Here are some rows, each followed by its group. Rows of different groups can look alike.
tensor([9, 36, 1, 10, -16, 2, 3, 38, 13, 50, 23, -3, 6, -13,
        7, 8, 19, -3, 38, 15, -4, -14, 22, 3, -13, -8]) mint
tensor([-100, -57, -77, 70, 19, 19, -91, 16, -90, 52, -23, -44,
        29, -74, -101, 63, -74, -88, -22, -112, -106, 0, -54, -64,
        -18, -75]) flag
tensor([6, 7, -7, -3, 45, 27, 12, -34, -20, 50, 33, 24, 21, 5,
        -20, 43, -27, -8, 17, -17, -16, 49, -19, 0, 8, -14]) knot
tensor([-1, 19, 8, 4, 23, 22, 2, -18, -27, 23, 41, 14, 22, -1,
        6, 37, -14, 6, 38, 4, -15, 20, -33, 1, 15, -7]) knot
tensor([-3, 11, 24, 40, 33, 32, 5, 11, 12, -20, -8, 40, 12, 25,
        18, -7, 9, 6, -23, 9, 11, 16, 4, 4, -16, 12]) mint
tensor([49, 13, 8, -7, 32, -14, -6, 11, 29, 2, -1, 2, 38, -2,
        -4, 17, -4, 16, 5, 6, 18, 20, -7, -8, 22, 31]) fox
tensor([49, -27, -3, 25, 57, -65, -10, -23, 12, -35, -89, -13,
        -14, 55, 56, -80, -96, -11, 50, 61, 14, -38, -105, -7,
        -104, 31]) inn
tensor([23, 23, 4, 34, -14, 5, 10, 32, -37, 8, 30, 14, 46, 13,
        -5, 22, 24, 14, -2, 25, -16, -5, 16, 19, -6, -9]) reed
tensor([-49, -31, -28, 6, -53, 51, 2, -5, -25, 43, 23, 34, -17, -61,
        -59, 38, 44, -29, -29, -76, -47, 28, 39, -27, 67, -40]) inn
tensor([-32, -2, 15, 43, 13, 35, 6, 29, -2, 28, 8, -12, 32, -8,
        -10, 27, -13, -14, 4, -8, -6, 32, 9, -18, 29, -13]) flag
tensor([18, 1, 13, 33, -37, -21, 1, 38, -79, -8, 39, -3, 72, -23,
        -8, 35, 0, 14, -6, 2, -41, -25, -6, 12, -27, -17]) reed
tensor([39, -8, 19, -114, -63, -81, 36, -64, 37, -110, -15, -7,
        -96, 14, 68, -100, 35, 31, -36, 58, 56, -58, 15, 14,
        -46, 14]) flag
tensor([-12, 57, 24, 62, 27, -30, 2, 39, 5, 0, 19, 27, 5, 13,
        18, 17, 29, 20, 0, 25, -25, 0, 20, 23, 0, 7]) fox
tensor([29, -17, -5, -30, 53, 33, -29, -112, -14, -9, -26, 72,
        -70, 22, 55, -55, -60, -15, 29, 47, 20, 27, 2, 14,
        -56, 21]) silk
tensor([-2, 21, 29, 10, 61, 25, 40, -22, 23, 20, 16, 41, 29, 35,
        29, -10, -5, -2, 13, 3, 16, 39, 1, -1, 2, 4]) silk
tensor([29, 20, 18, 21, 4, -10, 5, 24, -25, -13, 31, 12, 56, 12,
        11, 26, 19, 16, -7, 10, 3, -12, -9, 28, 2, 4]) reed
tensor([-44, -26, -57, -39, 29, 0, -53, -127, -91, 55, 43, -32,
        10, -66, -87, 66, -92, -73, 12, -73, -81, 20, -127, -51,
        -4, -82]) knot
tensor([7, -29, 1, 11, 58, 43, 25, 2, 27, -44, -12, 65, 4, 42,
        24, -35, -26, 18, -47, -10, 5, 46, -21, 30, 25, 53]) mint
tensor([-53, -26, -3, -36, 42, 28, -5, -37, 97, 1, -60, 0, -98, 16,
        38, -55, 5, -19, 21, -3, 63, 44, 18, -38, 12, 3]) reed
tensor([67, 12, 9, -26, 48, -42, -12, 5, 36, -12, -14, -8, 34, -24,
        -19, 16, -19, 6, 0, 13, 31, 23, -29, -22, 35, 32]) fox
tensor([-79, -31, -55, 67, 17, 30, -68, 29, -71, 50, -19, -23, 36, -39,
        -76, 55, -57, -75, -3, -76, -69, 12, -36, -45, -2, -56]) flag
tensor([1, 21, -24, -29, -69, -39, -22, 19, -21, 69, 15, -69, -15, -57,
        -25, 33, 35, -24, 48, 24, -27, -35, 47, -33, -21, -44]) mint
tensor([44, 9, 14, -9, 39, -13, -8, 7, 30, 1, 1, -2, 29, -1,
        -4, 15, -2, 16, 14, 3, 23, 26, -12, -12, 32, 27]) fox
tensor([26, -19, -24, 48, -36, -45, -17, -6, -53, 18, 91, -57,
        -40, 25, -2, -14, -82, -5, -73, 1, -91, -53, -9, -31,
        -127, -88]) coin
tensor([-41, -27, 0, -55, 5, 34, -18, -10, 21, -20, -113, 30,
        11, -32, -13, -2, 55, -11, 29, -30, 49, 15, -9, 9,
        69, 58]) coin
tensor([-79, -4, -60, -69, -99, -22, -43, -24, -43, 21, 38, -55,
        21, -127, -106, 65, 43, 4, -91, -127, -119, -29, 54, -53,
        48, -87]) inn
tensor([-11, 29, 26, -12, 33, 32, 13, 15, 32, 20, -18, 3, -39, 19,
        17, -24, 16, 9, 34, -2, 41, 16, 11, 1, 17, 21]) reed
tensor([-63, -47, 60, 67, -30, 68, 33, 46, -6, 36, 36, 30, 0, 116,
        84, -5, 67, -22, -34, -16, -50, -24, 11, 87, -51, -11]) fox
tensor([-19, 1, 5, 30, -3, 30, -5, -1, 42, 0, -23, 8, -31, 39,
        24, -13, 7, 18, 28, 12, 52, 37, 36, 17, 31, 44]) reed
tensor([-17, -59, -15, 40, 58, 29, 4, -23, 30, -95, -25, 79, 13, 32,
        31, -40, -65, 15, -51, -30, 10, -11, -44, 16, 0, 26]) mint
tensor([-23, 15, 23, -1, 16, 34, 5, 0, 48, 4, -13, 15, -30, 40,
        9, -14, -3, 9, 5, 1, 35, 10, 8, 4, 23, 47]) reed
tensor([32, 1, 10, 28, -10, 19, 11, 41, -23, -6, 31, 14, 37, -6,
        12, 29, 11, 5, 3, 18, -13, 1, 8, 22, 1, -2]) reed
tensor([-36, 3, -18, 27, -60, -28, -1, 87, -2, -13, 17, -70, 20, -16,
        -48, 32, 50, 1, -49, -48, -7, -58, -11, -19, 56, -28]) silk
tensor([36, -2, 24, -119, -72, -78, 45, -67, 39, -108, -17, -6,
        -94, 17, 71, -108, 31, 36, -41, 62, 51, -48, 15, 8,
        -42, 18]) flag
tensor([-20, -7, -16, -7, 26, 28, -6, -60, -44, 52, 39, 2, 14, -33,
        -41, 53, -49, -29, 21, -22, -34, 43, -64, -3, 20, -41]) knot
tensor([-30, 9, -7, 33, -45, -19, 8, 81, 4, -8, 22, -55, 23, -7,
        -31, 32, 47, -3, -37, -31, 6, -40, -3, -15, 43, -21]) silk
tensor([-41, -17, -3, -18, 37, 22, -14, -38, 104, -7, -63, -2,
        -121, 5, 19, -57, -18, -24, 7, -9, 62, 32, -8, -28,
        9, -2]) reed
tensor([12, 9, 11, 30, 0, -2, 12, 39, -26, 12, 12, 35, 44, 15,
        12, 25, 8, 21, 18, 3, -3, 11, 4, 25, 0, 5]) reed
tensor([48, 11, 4, -13, 34, -21, 10, 13, 31, -4, -3, -7, 34, -7,
        -7, 14, 1, 10, 12, 19, 21, 18, -14, -6, 38, 25]) fox
tensor([4, 27, -1, -14, -53, -9, -14, 21, -9, 60, 10, -52, -9, -41,
        -22, 28, 34, -8, 42, 36, -9, -13, 48, -22, -8, -23]) mint
tensor([9, 31, 10, 10, 17, 17, -6, 7, 4, 10, -26, 42, 13, 3,
        16, 1, 27, 16, 20, -7, 22, 14, 3, 20, 46, 45]) coin
tensor([-4, 10, 9, -13, 22, 34, 1, 12, 13, -6, -32, 27, 14, 2,
        21, 7, 17, 9, 31, -12, 41, 9, 3, 14, 33, 31]) coin
tensor([33, 15, 7, 29, 33, -7, 15, 6, 14, -2, -16, 6, 28, 32,
        31, -21, -14, 13, 25, 39, 21, -3, -27, 15, -17, 26]) inn
tensor([-29, -11, -49, -11, -47, 33, -25, 8, 12, 7, 17, 10, 19, -71,
        -40, 51, 42, -6, -69, -84, -71, 1, 60, -21, 34, -57]) inn
tensor([4, 21, 17, 25, -2, 3, 10, 59, 19, 14, 17, -8, 27, -5,
        -3, 13, 26, 6, -16, -10, 14, -6, 11, 4, 29, -16]) silk
tensor([5, 1, 8, 2, -12, -11, 2, 52, 20, -44, -17, 21, 0, 25,
        34, -26, 26, 29, 6, 32, 31, -22, 26, 16, 7, 31]) knot
tensor([37, 5, 27, -57, -29, -48, 34, -17, 26, -66, -7, 8, -45, 19,
        42, -59, 27, 44, -18, 36, 41, -17, 29, 19, -29, 27]) flag
tensor([31, 11, 20, 3, 25, -11, 12, 12, 15, 7, 2, 9, 26, -5,
        1, 11, -4, 19, 12, 15, 21, 29, -2, 5, 17, 18]) fox
tensor([64, 13, 6, -29, 47, -43, -14, 4, 39, -13, -15, -9, 36, -19,
        -20, 13, -19, 8, 2, 7, 28, 21, -31, -20, 36, 32]) fox
tensor([9, 8, 2, 24, -2, 10, 8, 47, -29, -10, 44, 22, 55, 12,
        7, 20, 18, 31, -34, -6, -24, 6, 6, 21, 12, 11]) reed
tensor([3, 24, -7, -25, -80, -33, -32, 18, -30, 72, 16, -57, -16, -50,
        -32, 33, 42, -21, 49, 22, -17, -29, 48, -35, -17, -39]) mint
tensor([-14, 31, 24, 43, 14, 22, 42, 34, -10, 26, 44, 45, -14, 59,
        18, -3, 48, 7, 34, 28, 10, 15, 19, 40, 14, 10]) fox
tensor([-4, 10, 12, 7, 30, 39, -6, 8, 65, -2, -46, 4, -64, 50,
        25, -26, 18, 1, 12, 12, 51, 31, 0, -13, 4, 3]) reed
tensor([-42, -2, -18, 32, -68, -31, -1, 86, -5, -7, 20, -69, 22, -23,
        -50, 33, 46, -5, -56, -43, -11, -55, -17, -23, 59, -29]) silk
tensor([-60, 2, -3, -28, 31, 22, -33, -50, 90, -2, -66, -12,
        -110, 16, 8, -55, -19, -24, 6, -6, 68, 23, 14, -36,
        7, 10]) reed
tensor([-26, -24, 4, -47, 8, 39, -19, -4, 28, -22, -93, 34, 19, -14,
        -14, -2, 36, 0, 34, -21, 40, 24, -10, 14, 61, 55]) coin
tensor([9, 27, -11, -20, -57, -18, 0, 9, -29, 68, 15, -58, 2, -30,
        -19, 28, 34, -13, 44, 26, -13, -23, 33, -16, -6, -11]) mint
tensor([23, 11, 3, 38, -8, 4, 36, 41, 30, -13, -14, 16, -2, 38,
        21, -15, 33, 6, -3, 23, 30, -12, 42, 21, 6, 20]) knot
tensor([58, -9, 30, -14, 19, 39, -7, -63, 4, -4, -23, 68, -22, 22,
        45, -24, -42, 22, 67, 31, -6, 38, 21, 29, -10, 25]) silk
tensor([-29, 31, 53, 12, 37, -6, 20, -12, -55, 38, 41, 5, -6, -26,
        -6, -14, -33, 10, 30, -20, 37, -22, 19, 89, -74, 36]) fox
tensor([44, -8, 16, -122, -67, -73, 44, -69, 41, -111, -17, -7,
        -91, 11, 63, -101, 17, 46, -49, 60, 38, -64, 12, 10,
        -49, 24]) flag
tensor([-2, 7, 6, 25, -8, 9, 17, 49, 11, 11, 18, 0, 28, 9,
        -17, 16, 24, 10, -5, 2, -3, -11, 3, 17, 39, 9]) silk
tensor([38, -4, 11, -111, -56, -75, 40, -65, 36, -112, -22, 8,
        -87, 25, 63, -103, 19, 39, -44, 62, 50, -58, 14, -1,
        -50, 16]) flag
tensor([-29, 10, -2, 29, -45, -19, 4, 70, 10, -6, 19, -44, 18, -13,
        -39, 28, 43, 6, -39, -31, -2, -34, -10, -14, 51, -10]) silk
tensor([6, 16, 31, 14, 33, -1, 14, -54, 2, 5, -8, 50, 1, 12,
        34, -6, -48, 22, 18, 53, 21, 48, 16, 31, -39, 20]) silk
tensor([-22, 3, 16, 45, 46, 21, 12, -14, 19, -46, -3, 66, 14, 34,
        8, -23, -17, 23, -36, -30, 19, 7, -20, 20, 27, 19]) mint
tensor([42, 0, 23, -63, -26, -36, 30, -21, 37, -63, 6, 17, -47, 14,
        48, -59, 36, 41, -11, 39, 29, -17, 27, 14, -33, 39]) flag
tensor([-48, -29, -61, -39, 24, -2, -49, -127, -96, 60, 44, -28,
        5, -68, -85, 64, -93, -68, 9, -72, -82, 17, -127, -53,
        -1, -80]) knot
tensor([-12, 14, 2, 2, 33, 15, 4, -9, 61, 4, -50, 11, -54, 23,
        28, -38, -10, -5, 10, -4, 36, 26, 23, 0, -2, 18]) reed
tensor([65, 10, 5, -25, 47, -41, -13, 7, 36, -14, -13, -10, 36, -20,
        -18, 13, -21, 10, 5, 11, 25, 21, -29, -19, 36, 30]) fox
tensor([29, 16, 19, -66, -36, -38, 37, -17, 23, -49, 10, 14, -43, 25,
        49, -59, 37, 37, -14, 43, 36, -39, 26, 17, 2, 28]) flag
tensor([21, -14, 18, -10, 28, 16, 23, -25, 30, 30, -2, 51, 25, 33,
        -12, -4, -6, 19, 17, 28, 5, 42, 18, 25, -18, 21]) silk
tensor([-35, 5, -2, 19, -52, -25, 8, 75, 0, 3, 21, -57, 27, -13,
        -38, 28, 36, 9, -33, -32, 1, -37, -6, -10, 62, -23]) silk
tensor([19, 8, -12, 26, 1, 9, 9, -8, -19, 32, 39, 13, 10, 33,
        26, 4, -45, 14, -4, 32, -19, 13, 17, 8, -13, -25]) coin
tensor([19, 21, 15, 6, -16, -3, 6, 14, -18, -2, 33, 14, 47, -3,
        -4, 22, 6, 17, 12, 3, -14, 6, 13, 32, 7, 4]) reed
tensor([1, 26, 12, -1, -24, 0, -3, 7, -4, 40, 10, 1, 2, -2,
        4, 29, 32, 6, 54, 21, 16, 4, 39, 16, -10, -1]) mint
tensor([-19, 4, -13, -27, -48, -28, -8, 28, -44, -19, 38, 5,
        22, -115, -39, 37, 31, 7, -52, -56, -8, -16, 90, -40,
        46, -37]) inn
tensor([47, 13, 14, -8, 34, -9, 0, 10, 27, 3, -6, 1, 32, -7,
        -4, 12, -5, 15, 7, 15, 27, 17, -4, -11, 24, 33]) fox
tensor([10, -12, 11, 65, 10, -5, 35, 7, -4, 26, 38, -12, -20, 26,
        28, -4, -28, -6, -6, 7, -9, 0, -3, 19, -16, -21]) coin
tensor([27, 16, -27, 25, -7, -50, 13, -10, -30, 6, 55, -13, -13, 7,
        18, -2, -26, -14, -27, 41, -45, -19, 2, -8, -37, -38]) coin
tensor([-46, -17, 0, -55, 6, 33, -12, -6, 25, -29, -105, 34,
        5, -35, -15, -7, 50, -10, 38, -30, 52, 11, -9, 4,
        79, 65]) coin
tensor([-9, 24, -15, -23, -76, -32, -25, 21, -28, 70, 10, -69, -7, -46,
        -29, 31, 33, -25, 57, 28, -22, -20, 50, -30, -26, -39]) mint
tensor([-102, -53, -71, 69, 16, 27, -91, 21, -89, 55, -24, -47,
        31, -79, -106, 65, -74, -86, -21, -105, -103, -8, -59, -63,
        -6, -81]) flag
tensor([29, -4, 21, -10, 15, 24, 14, 12, 11, -1, -5, 50, 7, 27,
        22, -1, -29, 1, 18, 30, 22, 28, 28, 5, -34, 18]) silk
tensor([17, 11, -4, 30, 48, 39, 6, 15, 2, -36, -10, 39, 7, 37,
        23, -13, -16, 24, -26, -6, 22, 14, -7, 29, 11, 39]) mint
tensor([45, 13, 21, -31, -27, -20, 44, -5, 37, -18, 12, 5, -12, 28,
        26, -34, 33, 35, 14, 45, 44, -2, 12, 0, 15, 38]) flag
tensor([49, -24, -6, 22, 58, -66, -7, -20, 10, -37, -86, -13,
        -16, 56, 55, -80, -98, -12, 46, 62, 13, -42, -107, -7,
        -107, 30]) inn
tensor([16, 7, -5, 38, 0, 9, 1, 21, -8, -3, 56, 2, 11, 31,
        19, -1, -8, 2, -7, 19, 18, -2, 30, 9, -20, -38]) coin
tensor([-65, -4, -19, -38, 22, 53, -6, -31, 95, -4, -70, -3,
        -124, 21, 4, -62, -24, -43, 13, -2, 61, 32, 18, -4,
        17, -4]) reed
tensor([46, -1, 14, -115, -67, -75, 37, -64, 32, -114, -24, 0,
        -84, 17, 60, -97, 32, 39, -45, 71, 45, -61, 12, 11,
        -50, 29]) flag
Which 3 other groups have their centres nearest to the centre of group inn, nearest first?
mint coin silk
Which 4 groups are nearest to each row below, nearest first, going by the distance to the group's nearest row?
tensor([11, 21, 3, 4, -64, -13, -11, 21, -20, 66, 3, -49, -6, -25,
        -16, 32, 29, -20, 39, 21, 3, -16, 47, -24, -5, -25]) -> mint silk reed flag
tensor([43, 6, 6, 42, -2, -7, -6, 24, -19, 2, 40, 23, 35, 13,
        2, 20, 12, 25, 2, 15, 16, -14, -1, 22, 9, 16]) -> reed silk fox coin
tensor([-49, -30, -59, -41, 30, -3, -48, -124, -94, 52, 47, -25,
        9, -66, -86, 65, -96, -71, 12, -72, -77, 25, -127, -54,
        -1, -87]) -> knot flag inn coin
tensor([25, -15, 4, 14, -39, -24, -6, 29, -78, -14, 45, 4, 85, -12,
        -13, 32, 9, 6, -24, 0, -53, -41, -6, 34, -19, -8]) -> reed silk coin knot
tensor([-73, 25, -5, -22, 0, 31, 12, 4, 5, 21, 34, 33, 16, 9,
        -16, 1, 61, -8, -16, -36, -26, 10, 35, -14, 71, -6]) -> silk flag inn coin
tensor([9, 7, 0, 9, -19, 9, 40, 65, 13, -20, -14, 19, 3, 21,
        22, -32, 19, 39, -20, 17, 14, -4, 38, 2, 0, 28]) -> knot silk mint flag
tensor([66, 4, 5, -29, 48, -42, -13, 5, 35, -11, -15, -12, 35, -20,
        -17, 12, -19, 11, 3, 10, 31, 22, -27, -24, 33, 31]) -> fox inn coin reed
tensor([-68, -38, -51, 67, 25, 25, -58, 23, -70, 52, -12, -22, 33, -48,
        -77, 55, -50, -57, -10, -73, -70, 12, -42, -47, 1, -57]) -> flag knot inn reed
tensor([-14, 33, 8, 10, -20, 45, 37, 28, -8, 29, 37, 17, 10, 11,
        31, 9, 18, 25, 3, 18, 37, 8, 14, 8, 39, 1]) -> silk fox reed mint
tensor([-28, -17, 0, -51, 11, 28, -14, -2, 27, -17, -82, 34, 14, -22,
        -15, 1, 44, -5, 34, -21, 40, 19, 1, 10, 62, 63]) -> coin reed fox knot
tensor([26, 17, 4, 8, -6, -1, 22, 25, -16, -5, 19, 19, 28, 18,
        18, 25, -10, 22, 11, 10, -19, 23, 7, 14, 17, 7]) -> reed fox silk coin
tensor([-38, -18, -1, -64, 3, 31, -22, -8, 20, -30, -113, 32,
        9, -31, -16, -12, 47, -13, 34, -27, 53, 12, -15, 2,
        75, 60]) -> coin reed fox knot
Which 5 groups are nearest to each row below, nearest first, going by the distance to the centre of the group?
tensor([11, 25, 10, 40, -17, 2, 21, 50, 15, 20, 22, -19, 17, 20,
        -2, 20, 27, 17, -1, -6, 23, -14, 4, 26, 32, 6]) -> silk fox mint coin reed
Which 5 groups are nearest to each row below, nearest first, going by the average distance to the group's rows?
tensor([-39, 10, 8, -9, -38, 9, -28, -34, -18, -28, 25, 1, -39, 1,
        -77, 41, 42, -19, -67, -55, -37, 26, 67, -30, 49, -10]) -> silk mint reed coin fox
Which 4 groups are nearest to each row below, nearest first, going by the distance to the centre of the group?
tensor([-16, 14, -7, -12, -28, 19, 0, 31, 12, -8, 29, 62, 14, -15,
        -17, 19, 58, -7, -8, -18, -4, 10, 48, -18, 34, 2]) -> silk mint coin reed
tensor([-4, -5, -18, -3, 31, 16, -35, -55, -43, 57, 39, -2, 17, -31,
        -44, 46, -57, -19, 27, -31, -25, 32, -70, 2, 21, -30]) -> knot inn coin mint
tensor([18, 16, -1, 56, -13, -19, -8, -7, -1, 26, 80, -20, -6, 58,
        24, -3, -30, 1, -30, 35, -41, -13, -12, 46, -72, -41]) -> mint silk coin fox
Group flag spreads out most along one direction. Which 3 other groups' directions of most spread are closest to that one, closest first?
knot inn silk
Which 3 other groups have their centres nearest to the centre of group knot, nearest first?
inn coin mint
Which 5 groups are nearest to each row below, nearest first, going by the distance to the group's nearest row?
tensor([49, 19, 12, -14, 36, -19, -1, 14, 28, 0, -4, -1, 41, -4,
        -2, 13, -9, 13, 9, 6, 29, 29, -14, -2, 34, 23]) -> fox coin inn reed silk
tensor([-20, 1, -4, 25, 73, 28, 1, -11, 17, -59, -26, 65, 11, 31,
        33, -21, -14, 19, -30, -27, 7, 25, -22, 32, 5, 9]) -> mint silk coin reed inn
tensor([-6, -1, 15, 0, 13, 28, 2, 14, 1, 5, -45, 32, 10, 2,
        5, 12, 36, 10, 23, -13, 42, 13, 9, 18, 28, 38]) -> coin reed fox mint silk
Which 4 groups are nearest to each row below, nearest first, going by the average distance to the group's rows?
tensor([8, 31, 2, -18, -48, -20, -18, 12, -9, 63, 25, -52, -9, -42,
        -14, 30, 28, -2, 50, 24, -5, -16, 42, -20, -10, -23]) -> mint fox silk reed
tensor([7, 17, 3, 34, 4, 10, 16, 25, -11, -9, 28, 15, 65, 3,
        -6, 22, 14, 1, 11, 15, -17, 6, 15, 15, 12, 1]) -> fox reed silk mint
Which 3 other groups have their centres nearest to the centre of group coin, nearest first?
silk mint reed
Group coin spreads out most along one direction. Which 3 other groups' directions of most spread are closest to that one, closest first?
reed fox knot
Group fox spreads out most along one direction. Which 3 other groups' directions of most spread are closest to that one, closest first?
coin knot reed
